In the data rows, the value 128 means zero.
Here is a table of points, one per row:
[101 135 136 100  76  75  92  89 118 111 118  99 184 119 128 105  87 170
  86 108  98 138 169 128 118 147 175  59 172 113 114  90 147  56  89  85
 246  80 128 131 152 153 144  88 108 229 174 136 161]
[123  34 107  64 117  82 134  99  87 183 133 110 191 114 189 204 126 198
 146 185 116 121 132 112  92 168 117 151 167  77 103 133 183 160 141 100
 125 125 145  97 158 133 160 136 155 170 167  91  94]
[ 39  93 167 134  88  21 149 169 139 179 184 173  38 102 102 173 141 109
 116 132 100 130 162 126 140  67 150 114 142 131 131 153 107  50 129 121
 152 125 127  66 162  77 117  86  65 133 162 160 167]
[120 137 162 171 122  94 139  96 151 120 127 125 207 117  92 116 143 132
 124 145  44  99 117 120 138 157 123 100 219 150 137  62 179 140 121  68
 107 139 120  90 168 116 129 168 163 167 120  57  28]
[143  95  17 140 111 237 169 106  90  99  76 151   4  79 127  90 131 125
 143 174 152 122  78 106 133 165 139 129 147 205 128  34 195 195  93 162
 140 159  50 186  64  91  44 110 173 134 172  20 137]
[176 136  93 137  20  57 134 131 166 115 152   3  95 101 110  57  84  73
 132 138 163  51 201  86 142  90 124 101  64 144 136 123 172 153  88 146
 198 115  48 162 137 187  73 100 183 164 136 206 103]
[180 156  79 166 210  78 137 196 182 131  80 113 159 159 140 100  93 142
 129 119 154 132 166  72  28 145 205 160 142 114 160 140 121  83 102  77
 140 167 194  77 144 162 165  31 163 187 124 123 111]
[146 115 119 130  60 195 161 190  69 118 193 142 120 135 140  66 154  66
  94 117 127 132 157  61 129  72  74 218 130 194  79  87  84 158 162 146
  67  54  47 205  44 175 104 163 121  50  77  64 112]
[ 67  88 173 187 143 143 177 153  46 178  64 168 141 168 158 157 196  83
 124 136  91 154  80 132 197 146 185 160 173 107  61 175 155 149  97  98
 145 126 118  57 144 106 102  86 115  53 118 100 168]
[191 150 108 120 244 163 142 132 101 136  79 187 148 114 100 137 115 174
 131 165 149 167 135 174  98 121 121 129 143  58 191 188 190 164 182  77
 129 151  92 108 160  71 158 181 166 124  47  87  90]
[124 187 117 115  68 106 143  48 111  72 202  38  47 176  98  15  53  95
  77 158 133  76 122 142 157 137  95 133  83 146 133 175 108  92 137 142
 192  95 102 164  63 116  88 151 128 205  66 182 147]
[130 128  76 110 165  91  62 137 195 133 109 165 134 156 172  99 118 193
 156 116 142  48 211  46 156 143  37 100  52  77  90 138  84 171 111 148
 120  83 102  96 163 133 166  90 166 187  80 174  49]
[ 92 180 119 101  76 226 165 131 113 144 169  87 121 152 170 131 186  40
 108  85  73 161 119 109 113 159 146  89 187 106 100 140 137 132 207 160
 134 189 156 154 140 124 107  96 108 116 132 159 255]
[162 145 124 152 109 178 113 155 152 173 107 171  76 101 134  99 161 147
 143 115 167 255 130 185 109 153 129 129 162 139 120 105  89  64 103 126
 127 143 231  74  84  94 143 133  42  22  90 168 148]
[134 156  97 132  80 186 143 205 118  69  37 190  96 108 119  95 127 127
 213 240 175 117 102 116 187  92 137 226 121 180 127 103 153  73  65 110
 120 183  92 148  95 100 144 107 129 117 121  64  54]
[136 120 110 149 243  82 109 151 107  56 138 142 185 160 138 146 107 139
 163 135 167  81 172  81  70 159  80 131  96  95 126 118 144 162 139 151
 142 121 122 103 112 142 186 106 102 189 104 207  32]
[122 156 178 114  54 121 167  66 100 152 117 115 139 148  73 160 152  92
 105 177 166 120 177 163 123  72 104 175  68 194 128 135 104 196  97  91
 103 128 195 154 115 120 138 156  95 118 138  88 255]
[206 142 132 160 149 212 160  99 149 114 132 109  77  86 144 133 126 121
 200 225 120 118  89 106 143 132 127 112  89 144 101 213 123 165 111 152
 126 165  94 156  82 144 123 123 160  59  72  91 154]
[ 74 109 139 101 100 126 125  44 182 148 131 169 121 112 147 143 109 142
  84 131  64 109 109 162 149  67 185 145  88 154 119 186  64   8  50 143
 146 149  89 106 212 105 132 151  65  83 143  76 200]
[170 176  56 153 201 172 110  82  86 183 131 185 170 155 122 115  90 251
 200 113 127 192 116 129 136 175 104  86 137 135 102 173 125 144 146  79
  74 215 135  85 105  93 133 179 168 100 175 159 103]
[163 165 149 157  95 191 151  78 130  24 207 109  73 168 107 146 110  92
  97 145 223  96  61 179 156 159  98 116  66 103 100 166  98 173 175 170
 138 156 131 171  82 150 153 167 137 103 151 143  61]
[149 181 149  74  39  91 104 143 183 183 212 105 111 171  44 118 133  90
  91 166  96 170 121 116 111 181 146 122 122  81 182 172  88 123  91 116
 161  76 140 138 172  61 102 177  88 147 112 195 220]
[213 113  57 130 116  42 175 126 238  25 134  72  67 163 105 145 119 100
 173  87 210  87 148 105 130  97  89 122  86 100 163 127 189 142 160 168
 181 140 120 195 109 105 117  49 152 162  83 113 145]
[137 172 174 121 106 204 102 130 158 128 179  94  99 137 116 191 184 176
 130 150 123 133  77 160  75  97 180 155 137  95 112 192  93 158 139  98
 135 127 140 168  70  53 107 151 102 103 128  93 180]
[169 131 114 175 238 120 142 153 132  59  78 101 182 171  88 130 118 148
 191 133  85 176  69 128 127 187 151 107 157 168  84  83  73 158 165  95
  67 178  51 127 145 116 150 136 139 155  98 111  65]
[197  58 113 175 171 184  96 139  88 208  70 156 162 158 134 134 139 197
 132 117  61 193 122 147 156 145 120 178 183 123  89 102 141 114 162  95
 175 162 100 116 161  76 151  25 185 180 124  98  89]
[112 122 106 193 147 179 131 200 127 168  98 161 133 118 190 102 207 121
 141  78  50 188 200  41 138 172 158 136 170 166 111  87 128 139 191  87
 110 152 207 163  74 140 111 140 118 156 144  52  93]
[ 87 186 146  78 123  84 154 108 174 155 153  83  79 146  58 114 109 106
 176 119 165 119 193  57 142 102 139 151  96  71 220 107 130 178 201 171
 153  96 135 103  99 175 114 164  37  79 172 185 209]
[127 106  56  94 119 146  96 100  74  84  93 145 113 128  94 187 103  86
 137 166 179 107  59 137 118  38 144  81 107 202 112 131 148 151 175 177
 179  98 102 132 128 137 178 132 138  97 131  54  71]
[ 83 147  99 119 144  61  67 122 174 122 185 144 138  81 113 139 109 163
 112  32 123  98 118  39 153 150 153 141 127  58 145  80 127 148  97 187
 176 175 141  76 211 200 163 183 186 106 134 207 124]
[125 152 156 133 203 126 129 174   9  60 167 252 104 132 151 140 138 172
 107 161  81 134 115 221 147  97 138  98 121  32 138 120  87 156 163 166
 131 159  47 109 133 119 165 209 156   0 163 196 116]
[122  65 145  88  79 171 140 202  61 131 161 176 139 146 137 125 208 130
 140 140  71 100 146 180 112 154  81 132 201  83 108  82  88 157 107 167
 104 126 104 164 162 169 120 158 150 170  94 165 108]
[134  72 139 159 103 227  69  99 186 172 116 145  85 152  81 151 127 111
 107 158 143  88 115 114 123 157  89 137 102 147  73  91 143  85 172  78
 163 106 143 162  81 116 118 117 121 133 124 173 212]
[186 204 122 164 223  93 101 166 137 128  89 141 172 113 150 145  97 173
 144 106 150  58  38 117  95 141 153 187 108 128 146 141 174 136  70  65
 139  96 231 153 179 113 246  60 125 164 160 189  15]
[ 60 159 114  97  97  94  91  97 113 195  67 129 142 149 147 189 110 110
 107 105 117 235 156 105  95 124 159  98 170 132 177  66 118  80 143  97
 112 108 147 159  68 121  53 115 112 140 139 138 113]
[ 84 176 131 129 215  89  81 156  96  25  94 232 161 169 102 126  81 180
 133 139 137 183 113 135 105  78 192 172  95  88 188 115 181 121 145 117
 108 121 145 108 205 138 132 167 150 197 155 162  62]
[130  97 179  97 144 134 196 142  67 130 118 146 206 119 137 108 182  77
 123  79 111 131  39 141  93 134 153 104 161 196 143 121 114 141 125 153
  97 127 108 107 148 144  64  83 146 126 139 130 109]
[ 92  84 255  88  78  83 117  32  92 122 237  61 126 105 153 102  67 130
 127 115 158  39 157 129 171 148  95  68 118 221 103 141 109  80 159 101
 131 127 134 175 144 129 128 140 119  57 178  61 161]
[ 33  84 150 141  94 171 149 166 116 162 140  86  92 114  97 129 105 143
 105 127 150 124  75 208 183 100 162  78 104 135 138 117 122 130 129 118
 160  84  93  75 118 105 178 170 115 109 131  60 143]
[ 48 104 177 126 208  96  88 169 108 204 114 157 106 159 141 169 154 142
 121 129 146 183 166 173  64  96 154 121 126 153 125  59 165 113 151 203
 127 183 122 106  60 110 187 150  61 127 216 128 187]
[194  95 149 127 173  11  75 149 147  44 122 107 164 176  67  93 196 177
 140 114 145  91 190  78  77 144  81 169  79  65 183 144  99 128  64 173
  90  95  87  85 163 161 198 130 159 154  90 148  82]
[ 81 182 129 139 116 129 172 159  99  96 138  71 163  51 153 180 125  74
 130 104 153 110 118 153 158 102 120 119 127 196 138 116 133 101  94 180
 172  82  97 164  90 105  99 207 181  80 145  61 144]
[153  78 131 102 157 136 123  76 161 185 167  94 193 118 141 103 152 124
  82 154 137 182 105 151 146  59  65  80 155  39 126 109  71  97 118 152
 110 122 205 171 154 130 100 106  80 143 108 125 136]
[ 99 167 202 122 174 196 116 162  43 137 138 120  46  72 192 200 135 166
 165 121 151 166 127 197 155 111 151 116  58 164 107 109  57  93 108  41
  55 152  89  58 101 122 103 166 113  48 165 103 144]
Along one direction, these points spread out more than along any other. Take the direction at right angles to it along which they spread out most. Then take the direction at right angles to both along which they spread out most. Go by this last direction. For each point below, how far along it does it lie, from 0 to 99? 50 is the average, and the first point above lies past it. One standard deviation of the points above along it is 16.
[ 92 180 119 101  76 226 165 131 113 144 169  87 121 152 170 131 186  40
 108  85  73 161 119 109 113 159 146  89 187 106 100 140 137 132 207 160
 134 189 156 154 140 124 107  96 108 116 132 159 255] 61
[169 131 114 175 238 120 142 153 132  59  78 101 182 171  88 130 118 148
 191 133  85 176  69 128 127 187 151 107 157 168  84  83  73 158 165  95
  67 178  51 127 145 116 150 136 139 155  98 111  65] 34
[134 156  97 132  80 186 143 205 118  69  37 190  96 108 119  95 127 127
 213 240 175 117 102 116 187  92 137 226 121 180 127 103 153  73  65 110
 120 183  92 148  95 100 144 107 129 117 121  64  54] 19
[ 74 109 139 101 100 126 125  44 182 148 131 169 121 112 147 143 109 142
  84 131  64 109 109 162 149  67 185 145  88 154 119 186  64   8  50 143
 146 149  89 106 212 105 132 151  65  83 143  76 200] 71
[163 165 149 157  95 191 151  78 130  24 207 109  73 168 107 146 110  92
  97 145 223  96  61 179 156 159  98 116  66 103 100 166  98 173 175 170
 138 156 131 171  82 150 153 167 137 103 151 143  61] 25
[ 67  88 173 187 143 143 177 153  46 178  64 168 141 168 158 157 196  83
 124 136  91 154  80 132 197 146 185 160 173 107  61 175 155 149  97  98
 145 126 118  57 144 106 102  86 115  53 118 100 168] 59
[101 135 136 100  76  75  92  89 118 111 118  99 184 119 128 105  87 170
  86 108  98 138 169 128 118 147 175  59 172 113 114  90 147  56  89  85
 246  80 128 131 152 153 144  88 108 229 174 136 161] 73
[ 48 104 177 126 208  96  88 169 108 204 114 157 106 159 141 169 154 142
 121 129 146 183 166 173  64  96 154 121 126 153 125  59 165 113 151 203
 127 183 122 106  60 110 187 150  61 127 216 128 187] 72
[149 181 149  74  39  91 104 143 183 183 212 105 111 171  44 118 133  90
  91 166  96 170 121 116 111 181 146 122 122  81 182 172  88 123  91 116
 161  76 140 138 172  61 102 177  88 147 112 195 220] 76
[122 156 178 114  54 121 167  66 100 152 117 115 139 148  73 160 152  92
 105 177 166 120 177 163 123  72 104 175  68 194 128 135 104 196  97  91
 103 128 195 154 115 120 138 156  95 118 138  88 255] 55
[ 33  84 150 141  94 171 149 166 116 162 140  86  92 114  97 129 105 143
 105 127 150 124  75 208 183 100 162  78 104 135 138 117 122 130 129 118
 160  84  93  75 118 105 178 170 115 109 131  60 143] 53
[124 187 117 115  68 106 143  48 111  72 202  38  47 176  98  15  53  95
  77 158 133  76 122 142 157 137  95 133  83 146 133 175 108  92 137 142
 192  95 102 164  63 116  88 151 128 205  66 182 147] 39
